In the data rows, the value 128 means zero.
Some points, one per row:
[ 88 176 171 159 167 107 109 111 138 175 109]
[115 145 115 144 149 181 135 144 113  92 106]
[ 87 167 175 207 214 132 128  79 127 165 111]
[ 85 178 157 151 156 123 111 125 134 156 103]
[108 139 159 106 130 109 124 122 134 135 143]
[152 113 103 126 120 146 133 137 120 111 128]
[ 92 157 130  86  85 110 107 150 147 131 121]
[140 136 165 180 189 114 120 103 124 171 128]
[ 82 169 181 159 183 114 120  98 133 163 120]
[121 131  91  86  77 156 131 174 126  81 113]
[115 154  89 129 117 181 123 171 117  89  90]
[173  37 125  88  72  67 151  89 152 146 206]
[ 84 178 156 157 162 130 112 122 133 153 101]
[178  95 142 131 150 115 132 123 118 137 155]
[123 142  95 106 101 167 126 168 117  87 105]
[166  87 134 125 151 131 148 113 111 109 158]
[126 131  75  99  87 180 132 168 120  71 109]
[ 63 169 167 131 173 154 138 108 122 106 123]
[146 120 135 139 141 121 126 125 125 142 132]
[183  82 134 128 136 111 135 120 120 136 157]
[ 77 186 170 140 148 102 100 124 143 174 106]
[104 161  97 124 124 189 123 171 114  81  85]
[ 87 172 131 101 104 131 109 160 134 127 102]
[115 149 172 175 186 111 121  96 130 172 125]
[117 141 109 117 115 154 126 147 123 103 110]
[109 160  98 134 127 182 123 164 115  90  88]
[114 155 175 203 208 118 121  87 127 179 115]
[162 107  78  98  88 147 130 164 121  98 127]
[ 78 175 107 118 114 176 124 164 124  86  88]
[116 138 188 169 187  86 123  80 136 187 141]
[ 99 160 175 206 211 122 124  82 127 176 113]
[134 130 127 150 158 151 130 128 116 121 119]
[117 144 153 115 122  96 113 130 140 156 131]
[118 151  75 121  94 183 125 177 121  82  86]
[ 93 155  91 118 106 179 128 159 123  87  93]
[153  99 145 137 142  91 131 102 132 160 153]
[143 119  95 120 119 170 135 155 112  85 119]
[119 148 114 130 132 160 124 151 118 107 104]
[170  92 125 130 125  99 132 118 129 145 155]
[ 96 160 103 140 124 172 124 153 124  99  92]
[198  83 136 130 142 108 126 131 117 146 157]
[170  76 123 118 144 142 156 114 113  95 163]
[172  70 138 102  97  61 142  85 145 148 187]
[102 141 147  77  95  99 116 140 139 133 140]
[ 96 159  88 119 105 187 128 168 119  78  87]
[120 143 159 175 181 121 127  98 128 161 124]
[153 105  89 101  88 140 132 154 124 103 136]
[108 153 172 178 188 115 121  96 129 169 120]
[115 141 153 113 131 111 120 127 133 140 133]
[145  92 135 118 145 139 152 106 116 102 159]
16 more points follow, each with its number after it:
[226  31  92 108 107 129 156 127 109  96 181] 0
[113 145 142 102 107 101 108 141 141 149 127] 1
[115 151 170 184 194 118 123  94 127 169 120] 2
[ 75 172 166 204 212 147 136  81 124 148 106] 3
[111 136 167 139 172 124 135 102 123 133 141] 4
[137 104  67  62  46 140 133 157 129  80 125] 5
[106 153 173 173 187 114 121  96 129 168 123] 6
[146 122 129 137 141 131 127 130 121 132 127] 7
[119 162 105 168 114 121 106 140 146 171  84] 8
[147 108 152 126 138  92 130 105 131 152 154] 9
[138 126 121 112 114 127 123 147 125 125 127] 10
[116 152 103 138 135 178 126 159 116  95  96] 11
[ 50 197 198 151 195 126 118 101 131 151 112] 12
[ 53 190 173 131 159 127 119 116 135 138 110] 13
[ 77 161 175 141 189 151 139 102 118 111 129] 14
[197  68 124 114 133 118 143 122 112 119 168] 15
Which of these numbered points is nearest to each point below by angle, seen from the average point of the first points? Its number follows each.
[133 133  75 198 112 116 112 125 152 176  86] > 8
[ 80 157 153 129 162 152 139 113 121 104 126] > 14
[134 132  99 181 104 100 110 121 144 182  96] > 8
[131 119 157 134 162 128 140 104 120 125 148] > 4
[ 53 199 194 159 196 128 115 103 131 155 107] > 12
[182  82 132 124 129 105 134 117 124 141 158] > 15
[ 91 162 144  88  99 106 107 152 143 141 118] > 1
[112 141 134 155 155 142 131 115 122 130 118] > 3
[116 158 176 211 213 115 118  85 128 188 112] > 2
[ 88 164 180 159 178 110 120  97 135 165 123] > 6
[151 105 118  92  90  98 123 139 140 137 148] > 10
[ 62 190 187 149 174 113 112 106 138 163 111] > 12
[128 142 167 210 209 119 126  85 125 178 119] > 2
[113 147 146 109 112 104 110 137 140 148 126] > 1
[111 148 108 138 149 192 137 149 106  77 103] > 11
[118 131 101 122 101 146 127 135 137 105 120] > 5
[149 115 109 130 122 146 133 136 119 111 128] > 0
[129 135 128 127 127 130 121 140 126 132 121] > 10
[110 150 138  95  98 103 108 148 140 139 121] > 1
[176  81 132 126 136 106 138 113 120 135 158] > 15
[108 153 105 147 149 196 132 153 109  82  95] > 11
[141 113 155 125 140 102 130 112 130 146 151] > 9
[179  85 104  79  62  99 128 147 134 123 158] > 10
[106 146 143  94  93  92 110 140 146 150 132] > 1
[138 117 155 128 141  93 125 108 133 161 148] > 9
[ 63 174 117 122 103 138 122 131 147 118 100] > 13
[125 141 166 206 207 124 129  84 124 172 121] > 2
[168  92 115  84  81 100 128 143 131 126 153] > 10
[121 138 144 101 111  99 114 137 137 145 131] > 1
[124 140 139 122 125 117 115 137 130 143 122] > 1
[102 145 168 141 175 131 135 102 122 129 136] > 4
[111 159 177 210 211 115 119  85 129 186 112] > 2
[101 141 146  77  91 101 117 143 142 134 137] > 1
[179  81 133 125 136 116 138 116 120 132 160] > 15
[116 134 145  75  86  88 114 139 146 144 141] > 1
[ 88 136 150 112 189 208 168 117  92  34 142] > 14
[ 77 185 168 163 176 128 112 115 131 157 101] > 12
[115 146 132 148 149 144 124 128 124 126 113] > 3
[144 149  97 172 100 105  90 148 142 189  81] > 8
[105 153 179 162 184 109 121  96 130 166 129] > 6
[ 99 157 180 159 184 114 123  96 129 160 128] > 6
[100 144 171 120 153 112 128 106 129 139 141] > 4
[123 144 164 182 187 114 123  97 127 169 125] > 2
[ 76 162 154 129 159 152 136 117 123 108 121] > 14
[ 98 162 176 172 188 114 120  95 131 169 120] > 6
[177  88 132 130 137 113 134 117 123 138 157] > 15
[118 146 171 203 206 119 127  81 127 174 122] > 2
[ 58 188 157 133 157 149 122 126 128 119 103] > 13
[182  71  97  74  58  86 128 139 128 133 163] > 10
[168  89 142 124 146 117 141 109 117 127 161] > 15
[138 119 155 183 183 112 134  85 129 164 135] > 2
[196 100 139 145 158 119 117 138 112 151 140] > 7
[179  56 110 110 122 135 161 112 113  89 173] > 0
[122 123 146 157 174 145 146  99 117 120 138] > 4
[102 157  99 120 118 180 126 161 116  86  94] > 11
[160 102 109 117 108 125 129 140 124 121 136] > 0
[127 113  62  89  54 148 137 162 130  92 118] > 5
[103 156 179 162 185 111 122  95 130 166 127] > 6
[ 64 195 167 174 185 142 115 112 130 151  92] > 12
[ 68 189 132 106 112 142 107 160 134 120  93] > 13
[ 82 157 171 118 159 129 131 110 127 122 134] > 14
[ 73 180 169 188 198 140 125  95 127 152 102] > 3
[141 120 146 163 165 116 131  99 128 154 137] > 2
[ 94 149 145 156 169 152 140 106 123 116 121] > 14
[167 107 126 148 150 136 131 127 116 130 135] > 7
[194  65 108 127 124 134 144 126 114 111 154] > 0
[105 134 161 136 174 144 143 104 118 113 141] > 14
[ 72 186 172 116 131  98 100 130 145 165 111] > 13
[166 104 126 144 148 132 130 126 116 132 135] > 7
[153 112 135 144 150 126 133 121 121 136 137] > 7
[137 158 105 167 115 122  97 159 140 172  83] > 8
[121 124 146 160 178 147 146  97 117 121 135] > 4
[115 134 112 107  93 134 129 141 134 113 118] > 5
[141 154 100 175 125 131  98 156 134 166  78] > 8
[110 159 101 129 127 186 123 168 114  83  93] > 11
[101 159 144 159 161 136 123 119 125 142 109] > 3
[ 20 224 204 127 164 103 102 111 148 167 103] > 13
[114 168 116 191 143 130 102 135 137 173  79] > 8
[106 126  76 173  95 116 127  87 164 164 115] > 8
[183  68  75  48  42  92 135 159 126 113 163] > 10
[129 109  63 176  71 103 132  98 162 153  96] > 8
[111 146 144 166 169 141 131 111 124 138 115] > 3
[168  84  78  12   0  73 135 164 176 111 164] > 10
[133 126 127 135 141 143 132 132 120 119 127] > 0
[165  93  96 103  90 132 131 154 125 113 134] > 10
[ 97 162  92 130 131 208 132 170 107  64  86] > 11
[157 104  98  93  80 129 123 157 125 112 137] > 10
[147 113 148 130 133  95 124 114 133 157 148] > 9
[ 74 178 211 162 188  77 109  80 146 201 128] > 6
[ 64 196 169 120 132 101  97 135 147 166 103] > 13
[142  84 125 100 145 169 173 110 103  52 167] > 0
